Each cloud below is a set of points, in no order, taken from a shape made of curves that can fork, meet and close up, bent smoothly into 9 dimensions.
How many separate pieces and how many independent loops does the shape behind each cloud have?

nid (61 x 9):
[[-.05,.10,-.06,.00,.11,.10,.06,-.01,.10],
[.31,-.33,-.16,-.23,-.33,-.13,-.01,.22,-.03],
[-.11,.21,.04,-.01,.00,.10,.09,.07,-.09],
[-.14,.34,.06,.26,.15,.08,.23,-.23,-.10],
[.30,-.45,-.02,-.32,-.48,-.23,-.04,.31,-.11],
[-.16,.17,.04,.03,.12,.14,.09,-.07,.06],
[-.12,.17,.04,-.14,-.05,.15,.02,.18,-.08],
[-.20,.19,.07,.03,.13,.15,.09,-.09,.06],
[-.02,.05,-.10,-.03,.11,.10,.04,.01,.13],
[-.12,.26,.05,.11,.06,.06,.14,-.05,-.09],
[.21,-.39,-.05,-.38,-.41,-.17,-.07,.35,-.04],
[.31,-.43,-.04,-.30,-.46,-.22,-.03,.29,-.11],
[.25,-.45,-.01,-.36,-.47,-.22,-.06,.34,-.09],
[.27,-.46,-.01,-.35,-.48,-.23,-.05,.33,-.10],
[-.12,.25,.05,.07,.04,.07,.13,-.01,-.09],
[.22,-.43,-.02,-.38,-.45,-.20,-.06,.35,-.07],
[.22,-.35,-.11,-.35,-.35,-.13,-.07,.33,.01],
[-.31,.64,.06,.68,.51,.45,.31,-.74,-.11],
[-.17,.52,.08,.49,.27,.33,.33,-.60,-.21],
[-.12,.19,.04,-.08,-.03,.13,.05,.13,-.09],
[-.23,.60,.08,.59,.39,.43,.33,-.70,-.19],
[-.15,.48,.08,.44,.24,.25,.31,-.52,-.18],
[-.25,.60,.07,.61,.42,.44,.32,-.71,-.17],
[-.11,.23,.04,.03,.02,.09,.11,.03,-.09],
[-.16,.10,.05,-.33,-.08,.19,-.09,.33,-.01],
[-.14,.12,.04,-.26,-.08,.18,-.06,.28,-.04],
[-.20,.57,.08,.55,.35,.40,.33,-.68,-.20],
[-.13,.37,.07,.30,.17,.10,.25,-.28,-.11],
[-.16,.50,.08,.47,.26,.30,.32,-.56,-.20],
[-.28,.63,.07,.65,.47,.44,.31,-.73,-.14],
[-.03,.08,-.08,-.01,.11,.10,.06,.00,.12],
[-.15,.11,.04,-.29,-.08,.19,-.07,.30,-.03],
[-.11,.20,.04,-.04,-.02,.11,.07,.10,-.09],
[-.13,.33,.06,.24,.13,.07,.22,-.20,-.09],
[-.13,.14,.04,-.21,-.07,.16,-.02,.23,-.07],
[-.18,.55,.09,.53,.32,.38,.33,-.65,-.21],
[-.10,.13,-.01,.02,.12,.12,.08,-.04,.08],
[.31,-.32,-.17,-.24,-.32,-.13,-.03,.23,.00],
[-.12,.15,.03,-.18,-.06,.15,.00,.22,-.07],
[.32,-.34,-.14,-.23,-.35,-.15,-.01,.22,-.05],
[-.23,.21,.10,.03,.14,.16,.10,-.10,.05],
[.21,-.37,-.08,-.37,-.38,-.15,-.07,.34,-.01],
[-.14,.44,.08,.39,.22,.19,.30,-.44,-.16],
[-.13,.29,.06,.16,.09,.06,.18,-.11,-.09],
[-.17,.54,.09,.50,.29,.35,.33,-.61,-.21],
[-.14,.46,.08,.41,.22,.22,.30,-.47,-.17],
[.29,-.33,-.18,-.27,-.30,-.12,-.04,.25,.02],
[.23,-.35,-.12,-.35,-.34,-.12,-.08,.32,.02],
[.32,-.39,-.09,-.26,-.42,-.19,-.02,.25,-.10],
[-.01,.01,-.12,-.07,.12,.11,.02,.03,.17],
[-.01,.04,-.11,-.04,.12,.10,.03,.03,.15],
[-.07,.11,-.03,.01,.12,.11,.07,-.02,.09],
[-.01,.00,-.13,-.09,.12,.11,.01,.04,.19],
[.28,-.33,-.18,-.29,-.31,-.11,-.05,.27,.03],
[-.14,.39,.07,.33,.18,.12,.26,-.33,-.12],
[-.01,-.03,-.14,-.12,.13,.12,-.01,.05,.20],
[.26,-.34,-.16,-.32,-.31,-.12,-.07,.30,.03],
[-.14,.16,.02,.02,.12,.13,.09,-.05,.07],
[-.14,.41,.07,.36,.20,.15,.28,-.38,-.14],
[-.13,.31,.06,.20,.11,.06,.19,-.15,-.09],
[.32,-.37,-.09,-.25,-.41,-.18,-.01,.24,-.09]]
pieces => 3
loops => 1

Buro (67 x 9):
[[-.20,.32,.17,-.15,.36,.10,-.25,-.22,-.03],
[.27,-.35,.58,-.24,.25,-.32,.66,.41,-.16],
[.27,-.33,.57,-.24,.25,-.32,.63,.40,-.14],
[.15,-.03,.21,-.33,.24,-.22,.02,-.03,-.11],
[-.10,.28,.08,-.27,.27,-.02,-.27,-.29,-.10],
[-.18,.32,.15,-.17,.34,.07,-.25,-.24,-.05],
[.03,.18,.05,-.39,.20,-.15,-.23,-.28,-.16],
[-.23,.33,.19,-.10,.39,.13,-.25,-.20,-.02],
[.14,.00,.19,-.35,.23,-.21,-.01,-.06,-.12],
[.23,-.20,.41,-.24,.27,-.26,.31,.21,-.07],
[.22,-.17,.37,-.26,.26,-.25,.25,.18,-.06],
[-.43,.52,.19,.00,.43,.28,-.29,-.28,-.02],
[-.05,.25,.04,-.34,.23,-.07,-.27,-.31,-.13],
[-.28,.37,.23,-.03,.43,.19,-.24,-.18,.02],
[.25,-.27,.49,-.23,.26,-.29,.46,.31,-.09],
[.19,-.11,.31,-.29,.25,-.23,.14,.08,-.08],
[-.53,.68,-.01,-.07,.29,.26,-.39,-.53,-.10],
[-.13,.29,.10,-.24,.30,.01,-.27,-.27,-.08],
[-.02,.22,.04,-.36,.21,-.11,-.26,-.31,-.15],
[.09,.08,.10,-.39,.21,-.19,-.13,-.18,-.15],
[.04,.16,.05,-.39,.20,-.15,-.22,-.27,-.16],
[.24,-.24,.45,-.23,.27,-.27,.39,.27,-.07],
[.01,.19,.04,-.38,.20,-.13,-.24,-.30,-.15],
[-.30,.37,.24,-.02,.44,.21,-.24,-.17,.02],
[.06,.13,.07,-.39,.20,-.17,-.18,-.24,-.15],
[-.46,.55,.16,-.01,.41,.29,-.30,-.33,-.03],
[-.17,.31,.14,-.19,.33,.06,-.26,-.25,-.06],
[-.12,.28,.09,-.26,.28,-.01,-.27,-.29,-.10],
[-.07,.25,.06,-.32,.24,-.06,-.27,-.31,-.12],
[-.42,.50,.20,.01,.43,.29,-.28,-.26,-.01],
[-.31,.38,.24,-.01,.44,.22,-.24,-.18,.01],
[-.52,.65,.04,-.05,.33,.28,-.37,-.47,-.09],
[.27,-.32,.56,-.23,.25,-.32,.60,.38,-.13],
[.26,-.30,.53,-.23,.26,-.30,.54,.35,-.11],
[-.01,.21,.04,-.37,.21,-.12,-.25,-.30,-.15],
[-.55,.71,-.04,-.08,.26,.26,-.41,-.59,-.11],
[.04,.15,.05,-.39,.20,-.16,-.21,-.26,-.15],
[-.41,.48,.21,.01,.44,.27,-.27,-.24,.00],
[.10,.06,.12,-.38,.21,-.19,-.10,-.16,-.14],
[-.21,.33,.18,-.12,.38,.12,-.25,-.21,-.02],
[-.49,.59,.11,-.02,.38,.29,-.33,-.38,-.05],
[.07,.12,.07,-.39,.20,-.18,-.17,-.22,-.16],
[-.15,.30,.12,-.22,.31,.04,-.27,-.26,-.07],
[.21,-.15,.35,-.27,.26,-.24,.21,.14,-.07],
[-.50,.62,.08,-.04,.36,.28,-.35,-.42,-.08],
[-.04,.23,.04,-.36,.22,-.09,-.26,-.31,-.14],
[.13,.01,.17,-.35,.22,-.20,-.04,-.09,-.12],
[-.34,.41,.24,.00,.44,.24,-.24,-.18,.01],
[.08,.10,.09,-.39,.21,-.19,-.14,-.20,-.15],
[.25,-.26,.48,-.23,.27,-.29,.43,.29,-.09],
[.16,-.05,.24,-.32,.24,-.22,.05,.01,-.10],
[-.34,.41,.24,.01,.45,.25,-.25,-.19,.01],
[.17,-.06,.25,-.32,.24,-.22,.07,.02,-.09],
[-.47,.57,.14,-.02,.39,.29,-.32,-.36,-.05],
[.19,-.13,.32,-.28,.26,-.24,.16,.11,-.07],
[-.27,.36,.22,-.05,.41,.18,-.23,-.18,.00],
[.18,-.09,.27,-.30,.25,-.23,.10,.05,-.09],
[-.08,.26,.06,-.31,.25,-.05,-.27,-.30,-.12],
[.12,.04,.15,-.37,.22,-.20,-.07,-.12,-.13],
[-.37,.44,.23,.01,.46,.26,-.25,-.20,.01],
[-.39,.46,.23,.02,.45,.27,-.26,-.22,.01],
[.27,-.31,.54,-.23,.25,-.31,.56,.36,-.12],
[-.25,.34,.21,-.07,.41,.16,-.24,-.19,.00],
[.25,-.28,.50,-.23,.26,-.29,.49,.32,-.09],
[-.53,.67,.01,-.07,.31,.27,-.38,-.51,-.09],
[.23,-.19,.40,-.25,.26,-.25,.29,.20,-.06],
[.24,-.23,.44,-.24,.27,-.27,.36,.25,-.07]]
pieces => 1
loops => 0
